Turns, then the turns between two rows, first turn first; the first pair answered:
turn k_700:
3.449	-1.427	0.379	-2.060	-2.120	-0.654	-1.574	0.506	0.112	-0.190	2.564	-1.239	-0.260	0.737	-3.414 |-> 0.437	3.043	-1.011	0.427	-0.760	-2.748	0.418	-2.360	-0.655	-0.815	-3.433	0.417	-1.416	0.238	3.173
-2.640	1.298	0.078	1.708	-0.060	-0.249	0.344	0.050	0.033	0.209	-1.959	-0.851	2.199	-0.611	1.936 |-> 0.190	-1.654	1.059	-0.084	-1.066	1.086	-1.934	1.721	-0.245	0.514	1.961	-2.171	1.695	-0.098	-1.695
-0.708	1.316	-0.379	0.842	-0.682	-0.454	0.119	-0.258	1.152	-0.476	-3.162	1.338	-0.984	0.545	1.983 |-> -0.715	-1.063	0.548	-0.177	-1.561	0.897	0.494	1.776	2.711	-0.099	0.684	0.551	1.175	0.185	-2.181
-0.140	2.369	-2.725	-3.112	4.693	1.806	2.048	2.044	2.467	-0.470	-3.607	0.729	2.618	-1.399	-2.869 |-> 3.902	1.116	-2.710	-4.389	4.504	1.798	-2.248	2.493	0.479	-0.526	-1.630	-0.435	-0.633	-0.221	-3.842
turn k_372:
0.860	-1.307	-2.108	-2.656	1.494	0.333	-2.643	1.731	2.944	-1.251	1.192	0.045	-0.153	-0.061	-1.790 |-> 2.556	-2.566	1.144	0.888	-0.715	-2.035	-1.702	-0.612	-2.975	-0.562	0.028	-0.799	-1.846	0.738	1.032
-1.483	-0.596	0.685	0.652	1.278	-3.118	4.037	1.329	-0.321	-0.243	-2.545	1.532	3.822	-0.471	1.694 |-> 0.683	-0.935	-1.755	-3.394	2.585	-1.146	-0.499	3.459	3.020	-0.516	0.533	0.915	2.417	-0.289	-1.986
0.558	-1.463	0.494	-0.693	2.119	0.263	-2.879	-0.343	1.199	0.699	0.775	-1.207	-1.171	1.658	-1.571 |-> -0.033	-1.701	2.084	1.816	1.206	-1.117	-0.740	-1.765	-1.630	1.035	-0.730	-1.256	-0.417	1.574	0.748
turn k_101:
-0.391	-5.774	1.139	-0.209	-1.788	-0.754	1.533	-3.616	-0.216	0.127	1.176	2.620	-0.904	1.153	-1.871 |-> 0.495	-5.108	0.964	-0.041	-1.841	-1.237	0.675	-4.410	-1.054	-0.115	0.617	2.653	-1.979	1.515	-0.307
-1.942	1.612	0.171	1.442	0.017	-0.686	2.165	-2.106	-1.313	-0.303	-0.919	0.578	1.297	-0.377	2.306 |-> 1.586	1.404	-1.743	-1.779	1.131	0.399	-3.161	-1.047	-0.349	-0.873	0.719	0.106	-1.805	0.769	0.538
0.644	-1.149	0.148	-0.101	-0.306	-0.168	-0.470	1.189	-1.058	0.222	0.575	-0.512	0.144	0.179	-0.797 |-> 0.062	-0.900	0.460	0.611	-0.531	-0.666	0.465	0.796	-1.380	0.183	0.315	-0.418	0.548	-0.252	-0.308
0.556	0.259	-0.282	-1.111	0.062	1.598	-0.756	3.208	2.989	1.897	0.427	0.416	2.497	-0.615	-3.181 |-> -0.866	1.643	0.994	2.496	-0.605	-0.858	1.785	0.187	-0.535	2.430	-3.831	1.087	2.297	-0.810	1.768
Now pairs of rows:
Each pair is two turns apart.
0.544	-2.297	2.900	1.718	-1.897	-0.807	1.663	-1.196	-2.240	0.680	0.985	-0.915	1.450	-0.574	-0.519 |-> 3.208	-2.175	1.300	-0.504	-0.936	-0.204	-2.482	-0.601	-1.828	0.597	2.007	-1.120	-1.093	0.357	-1.015 => k_700, k_101
0.003	0.740	1.815	1.445	1.507	0.561	2.708	-3.454	-1.058	-0.634	-1.785	-1.550	1.567	-0.941	-0.351 |-> 1.921	-0.448	2.446	1.064	0.757	0.829	1.140	-3.213	-2.314	-0.572	-0.246	-2.343	0.392	-0.310	-0.977 => k_700, k_101
-1.490	1.413	-1.036	0.679	-1.114	-1.159	0.376	-2.043	0.289	-2.921	-5.050	3.269	1.214	-0.580	4.407 |-> -2.875	0.707	-2.190	-1.661	-0.393	0.768	0.801	0.510	4.331	-2.891	-2.138	3.263	3.798	-1.315	0.405 => k_372, k_101
-0.310	-1.405	1.810	2.332	-1.290	0.133	1.951	0.799	-1.637	0.628	-0.402	-0.220	1.679	0.318	0.310 |-> -1.300	0.680	-0.088	2.342	-0.321	-0.145	1.396	0.328	-0.630	0.154	-2.523	0.587	0.908	0.072	2.328 => k_101, k_372
0.596	-1.214	0.870	0.300	-0.961	-0.489	-0.095	0.593	0.242	0.638	0.624	-0.234	-1.099	-0.083	-0.890 |-> 0.219	-0.641	1.003	1.214	-1.092	-0.936	0.365	-0.101	-0.437	0.531	-0.333	-0.137	-1.053	-0.082	0.360 => k_101, k_700
1.534	2.601	-3.009	-1.567	0.284	0.431	-0.913	-1.385	1.719	0.789	-0.295	1.882	-1.859	1.053	-0.230 |-> 1.974	1.726	-2.560	-2.129	0.078	0.676	-0.965	-0.408	2.355	0.798	1.300	1.297	-1.114	1.058	-1.872 => k_700, k_700
-0.907	1.678	-0.219	-1.390	0.970	2.835	-4.470	0.963	2.233	-3.501	-1.828	1.419	1.259	0.976	-1.501 |-> -0.463	-1.860	3.175	0.131	-1.254	3.008	-2.149	1.261	0.509	-2.520	0.657	0.104	3.162	0.720	-3.787 => k_372, k_101
1.848	-1.294	2.002	-0.587	-1.474	-1.152	-3.076	0.656	-1.454	1.143	1.563	-0.587	-2.356	1.903	-2.685 |-> 0.392	-0.649	2.861	1.697	-1.802	-2.429	-0.850	-0.723	-3.371	1.426	-0.755	-0.150	-1.933	1.652	-0.018 => k_101, k_101
-1.710	-0.021	-1.004	-1.324	0.664	-0.123	-0.314	0.674	0.584	-0.100	-0.295	-0.144	0.300	0.043	-0.487 |-> -2.168	-0.311	-0.311	-0.489	0.277	-0.304	0.543	0.403	-0.029	0.353	-0.303	0.046	1.038	-0.359	-0.380 => k_700, k_101
-2.210	2.923	-2.881	-0.878	0.909	0.385	-1.094	-0.935	3.337	-0.710	-1.003	1.202	-0.239	0.884	-0.245 |-> -3.675	2.816	-1.742	0.817	0.082	0.216	1.674	-1.557	2.359	-0.253	-1.569	1.089	1.535	0.291	0.363 => k_372, k_700
1.547	0.423	1.216	-0.096	-1.514	-1.272	-0.939	-0.659	-2.678	-0.003	0.268	-0.656	-1.505	0.228	0.824 |-> 1.204	-0.928	1.811	-0.444	-1.678	-0.551	-0.016	0.489	-1.476	0.342	1.975	-1.076	0.047	-0.047	-1.623 => k_700, k_700
-1.208	-0.070	-2.157	-1.226	0.698	0.028	-3.761	-0.348	1.250	0.584	-0.970	1.386	-0.205	1.273	1.531 |-> -2.976	-0.087	-1.530	0.195	0.564	-0.426	-1.268	-0.863	1.214	0.852	-1.997	1.629	1.757	0.637	2.132 => k_700, k_101
-3.633	-2.149	2.796	1.927	-2.256	-0.606	4.501	0.235	-1.246	1.234	0.811	0.255	4.174	-1.779	-0.738 |-> 2.278	0.572	-1.691	-1.945	0.585	-1.086	-5.662	-0.443	-2.296	-0.127	-0.359	0.313	-4.341	0.611	2.384 => k_372, k_700
-1.360	-1.434	2.367	0.694	-0.696	-2.710	0.914	-2.047	-0.950	1.216	-0.594	-2.044	-1.456	0.744	-0.915 |-> -2.863	0.195	0.959	0.475	0.296	-2.645	1.223	-2.119	0.185	0.890	-1.975	-1.324	-1.309	0.354	0.235 => k_101, k_700
1.061	1.273	-2.458	-1.842	1.105	0.651	-2.335	0.366	2.066	0.288	-1.317	1.085	-1.624	0.139	0.156 |-> 0.832	0.507	-2.194	-2.350	0.858	1.093	-2.253	0.945	2.520	0.593	0.078	0.715	-0.737	0.136	-1.684 => k_700, k_700
-1.906	1.591	-0.620	-3.318	-2.721	-0.235	-1.555	-0.034	4.277	0.607	0.048	0.441	1.611	-0.990	1.229 |-> -0.506	0.665	1.773	-0.376	-4.529	-2.194	-0.484	-1.965	-0.375	1.269	-1.147	-0.244	0.656	-0.524	3.769 => k_372, k_372
-1.427	0.498	-0.639	-0.501	0.209	1.048	0.993	1.399	1.889	-0.699	-0.797	-0.781	0.436	-0.355	-1.784 |-> 0.258	0.254	0.776	1.117	-0.701	-0.561	-0.122	-0.366	-2.070	-0.635	-1.956	-1.157	-1.878	0.483	0.873 => k_700, k_372
1.291	1.322	0.550	-1.138	1.653	4.907	-1.587	-1.674	2.904	2.470	0.722	-0.770	1.907	-0.345	0.727 |-> 1.826	-0.419	2.547	0.310	-0.045	4.492	-0.583	-1.830	0.591	3.165	1.729	-1.467	2.725	-0.112	-0.059 => k_372, k_101
-0.647	0.385	1.752	3.098	-0.553	0.224	1.258	0.266	0.307	0.190	-0.306	0.486	2.628	0.187	0.799 |-> 1.955	1.367	-0.539	0.433	0.798	0.554	-3.427	0.298	0.805	-0.507	0.161	0.383	-0.687	1.183	0.728 => k_372, k_700
1.403	-0.383	0.252	-0.312	-0.161	-0.239	-1.554	-0.610	-1.328	0.124	0.905	-0.511	-2.479	0.957	-0.048 |-> 0.999	0.324	-0.902	-1.504	0.677	0.329	-2.151	-0.010	0.332	0.145	0.715	-0.380	-2.494	0.816	-0.241 => k_372, k_101
